Small tables with named rows and columns. After each table, cells are looked up by row and column.

bitapes.csv
,retimom,moresaf,teze,nud,duvomu,lufadig,gepo,nezevon
mupanod,-0.6,33.8,12.5,47.4,-4.7,-26.1,24.2,-8.8
mer,17.0,21.5,-7.1,-20.5,40.3,-43.9,28.2,28.7
genub,72.8,54.6,21.9,75.5,22.3,61.6,44.3,6.4
rovup,-23.8,9.1,41.6,15.8,35.6,12.5,-18.6,0.2
sedon,-47.1,34.5,17.2,-35.0,-53.3,70.8,4.0,25.4
vaf,20.5,44.8,5.0,30.3,-9.0,-43.7,41.6,1.5
gam,21.6,-5.5,33.7,25.1,20.0,6.2,23.8,18.4
bodufir,72.0,10.9,23.6,-13.3,32.3,8.0,46.2,30.0
vep,-13.6,9.3,29.1,15.3,69.5,60.4,15.3,42.4
pugotad,-18.2,21.2,3.2,42.5,-1.8,48.4,42.6,33.0
tof,37.5,20.3,14.1,14.9,30.9,88.3,50.6,43.0

pugotad, duvomu: -1.8
mupanod, nud: 47.4
gam, gepo: 23.8
vep, moresaf: 9.3
bodufir, nud: -13.3
mupanod, lufadig: -26.1
pugotad, nud: 42.5
genub, nezevon: 6.4
bodufir, teze: 23.6
gam, nezevon: 18.4

notov.csv
,zuda,viruzu,bel,gukubo,degi,labinos,bog,rebom,binitet
rebe,0.501,0.637,0.465,0.442,0.508,0.246,0.708,0.413,0.550
sor,0.751,0.627,0.630,0.649,0.757,0.768,0.503,0.651,0.651
repet,0.636,0.431,0.592,0.713,0.795,0.660,0.488,0.637,0.725
raf,0.612,0.565,0.627,0.670,0.723,0.529,0.612,0.574,0.661
nolol,0.752,0.519,0.441,0.505,0.408,0.818,0.396,0.614,0.598
naler,0.643,0.872,0.903,0.730,0.799,0.807,0.884,0.910,0.654

nolol, degi => 0.408
naler, bel => 0.903
repet, gukubo => 0.713
sor, zuda => 0.751
sor, rebom => 0.651
rebe, binitet => 0.550
repet, bog => 0.488
sor, bel => 0.630
naler, binitet => 0.654
rebe, degi => 0.508
raf, rebom => 0.574
sor, binitet => 0.651
repet, labinos => 0.660
nolol, rebom => 0.614
raf, labinos => 0.529
rebe, labinos => 0.246
rebe, viruzu => 0.637

mafopi:
columns: morises, tik, nesi, korod, vun
rigo: [206, 38, 58, 190, 74]
res: [100, 60, 143, 181, 130]
somu: [38, 102, 179, 206, 156]
mev: [50, 70, 137, 64, 60]
femana: [100, 137, 134, 37, 29]
mevab: [97, 84, 150, 157, 13]
fod: [203, 149, 115, 103, 160]
patefeg: [141, 40, 207, 122, 147]
dirofez: [18, 140, 151, 86, 32]
bupibe: [18, 121, 189, 177, 93]
sesu: [201, 146, 174, 116, 195]
bevof: [28, 137, 91, 72, 59]
rafubos: [160, 120, 73, 124, 88]
vad: [176, 171, 154, 70, 29]

rigo, tik: 38
sesu, nesi: 174
dirofez, vun: 32
bupibe, nesi: 189
patefeg, tik: 40
mev, korod: 64
vad, korod: 70
fod, tik: 149
dirofez, korod: 86
sesu, korod: 116
mevab, vun: 13
rigo, morises: 206

tabi.csv
,toli,gepu,duz,zuli,zerosor,let,livulev,sok,liganos,zubeduk
ridanim,638,536,417,289,533,424,387,511,753,286
nis,360,456,478,567,513,508,395,470,409,501
roz,530,106,526,490,448,480,457,529,461,461
zesim,361,545,348,562,381,277,614,603,381,485
kekozeg,415,495,488,668,419,635,709,444,264,607
taze,522,101,522,463,453,701,454,494,397,479

What is the sok of kekozeg in tabi?
444
What is the zerosor of zesim in tabi?
381
What is the livulev of ridanim in tabi?
387
What is the gepu of zesim in tabi?
545
What is the zubeduk of ridanim in tabi?
286
What is the zuli of zesim in tabi?
562
What is the livulev of roz in tabi?
457
What is the zubeduk of nis in tabi?
501
What is the liganos of nis in tabi?
409
What is the let of roz in tabi?
480
What is the zuli of ridanim in tabi?
289

sasag:
fields: fam, nur
bagadi: [-5586, 7287]
rin: [-8008, 3648]
dagi: [-5496, 7212]
damig: [-6067, 6427]
mizo: [-5623, 7013]
berozi: [-5406, 7057]
dag: [-7403, 4654]
kula: [-5681, 7090]
nezil: [-5520, 7083]
tudulu: [-5622, 7180]
sel: [-5502, 7065]
sopu: [-6139, 6020]
nokig: [-5558, 7130]

nur of sel: 7065
fam of berozi: -5406
fam of sel: -5502
fam of nokig: -5558
nur of nezil: 7083
fam of damig: -6067
fam of bagadi: -5586
nur of dag: 4654
fam of dagi: -5496
fam of tudulu: -5622
fam of dag: -7403
nur of kula: 7090
fam of rin: -8008
nur of damig: 6427
fam of sopu: -6139
nur of bagadi: 7287
fam of kula: -5681
nur of dagi: 7212

sanagop:
         savir    lel    bam  lefadu    fem
bagino   61017  73529  54020   16901  23366
busaga   22039  16810  61808   87750  52449
pebigig  33538  46597  59008   95315  40531
fifen    38042  27366  49458   65685  60011
geler    47299  40571  57919   40790  41369

fifen, fem -> 60011
bagino, savir -> 61017
bagino, fem -> 23366
bagino, lel -> 73529
busaga, bam -> 61808
pebigig, savir -> 33538

Table reko
,kabel,fakof,moz,zolopul,bofimut,nalubu,movinu,dila
kuloge,137,71,131,124,114,116,108,110
lekad,162,77,137,124,125,130,115,102
diz,157,107,133,107,133,119,92,99
zem,107,67,126,170,89,135,175,146
far,153,79,137,125,125,134,108,98
gazolif,156,73,131,117,123,117,105,111
pupun,142,141,126,130,125,118,119,86
movode,124,197,106,89,115,57,100,101
gigobo,117,41,146,181,102,171,162,118
goke,144,77,127,130,115,109,117,115
bim,138,61,136,158,110,135,144,110
venin,164,38,139,140,120,140,130,124
pekudi,133,223,116,111,125,108,127,89
bidelif,144,83,133,131,119,123,114,101

kuloge, nalubu => 116
kuloge, dila => 110
diz, kabel => 157
gigobo, dila => 118
goke, kabel => 144
bim, movinu => 144
venin, dila => 124
gigobo, nalubu => 171
kuloge, kabel => 137
gigobo, kabel => 117
diz, zolopul => 107
movode, kabel => 124
zem, kabel => 107

som =
         bagot  dofemo  votoga
pafaza    0.82    0.31    0.67
kek       0.20    0.50    0.33
safegas   0.22    0.21    0.14
sovi      0.22    0.31    0.16
dos       0.36    0.25    0.19
rada      0.50    0.22    0.41
sesomo    0.53    0.36    0.56
mogunir   0.79    0.37    0.64
siki      0.05    0.76    0.41
mobosi    0.12    0.35    0.08
bimagev   0.11    0.55    0.36
vis       0.13    0.26    0.20
numutuk   0.53    0.49    0.54

bagot of mogunir is 0.79
dofemo of sesomo is 0.36
bagot of dos is 0.36
votoga of bimagev is 0.36
dofemo of vis is 0.26
dofemo of mobosi is 0.35
votoga of vis is 0.20
bagot of siki is 0.05
bagot of bimagev is 0.11
bagot of sesomo is 0.53
votoga of sesomo is 0.56
votoga of safegas is 0.14
votoga of siki is 0.41
dofemo of pafaza is 0.31
bagot of vis is 0.13
Which row has the largest votoga? pafaza

Table rovek
	duk	pama	bot	tige	nas	takeseb	vopabi
dedabo	-2.2	-2.6	1.6	0.4	-1.9	-3.2	-2.7
tasa	-3.3	-5.1	1.5	3.0	-0.1	-3.1	2.0
renetid	3.9	0.8	-4.5	-0.5	4.0	0.6	3.2
kisetu	0.2	2.7	2.3	-3.1	-4.5	3.2	-4.8
meb	-4.6	-4.6	1.1	5.1	-1.2	-3.9	1.5
bofogu	-4.7	-3.9	1.5	3.8	-4.8	-5.4	-0.9
dal	2.8	2.0	-1.0	-2.4	-0.2	2.4	-2.1
gol	2.0	0.3	-3.8	0.1	3.4	-0.7	2.5
merek	-6.3	-2.4	2.6	6.2	-2.2	-5.2	0.3
boz	-2.0	-1.3	1.1	1.3	-1.9	-1.1	-1.1
difuzi	0.1	-1.7	2.5	0.2	-2.7	-3.2	-0.6
guvas	-8.0	-3.7	4.9	3.9	-5.8	-3.2	-2.3
sabosi	4.1	2.3	3.2	-6.8	-3.6	5.3	-5.8

meb, takeseb -> -3.9
merek, takeseb -> -5.2
guvas, vopabi -> -2.3
boz, tige -> 1.3
dedabo, takeseb -> -3.2
gol, nas -> 3.4

rakefav.tsv
	zanor	nidi
bamud	74	123
kig	193	65
git	43	206
sefi	93	64
tukagum	25	195
rezaraz	172	139
peba	53	56

kig, zanor => 193
peba, nidi => 56
rezaraz, nidi => 139
bamud, zanor => 74
kig, nidi => 65
sefi, nidi => 64
git, nidi => 206
peba, zanor => 53
git, zanor => 43
bamud, nidi => 123
rezaraz, zanor => 172
tukagum, nidi => 195
tukagum, zanor => 25
sefi, zanor => 93

lofod
        kori  tos  tupi
dutus    5.4  6.3   3.7
zaf      6.4  5.6   5.8
nurasu   7.7  7.1   2.2
firot    5.9  6.3   4.7
natuz    5.7  4.9   3.3

What is the kori of nurasu in lofod?
7.7
What is the kori of dutus in lofod?
5.4
What is the tupi of zaf in lofod?
5.8
What is the kori of firot in lofod?
5.9
What is the tupi of dutus in lofod?
3.7
What is the tos of zaf in lofod?
5.6
What is the tos of firot in lofod?
6.3
What is the kori of zaf in lofod?
6.4
What is the tupi of natuz in lofod?
3.3
What is the tos of natuz in lofod?
4.9
What is the tos of dutus in lofod?
6.3
What is the tupi of nurasu in lofod?
2.2
Which row has the largest kori? nurasu

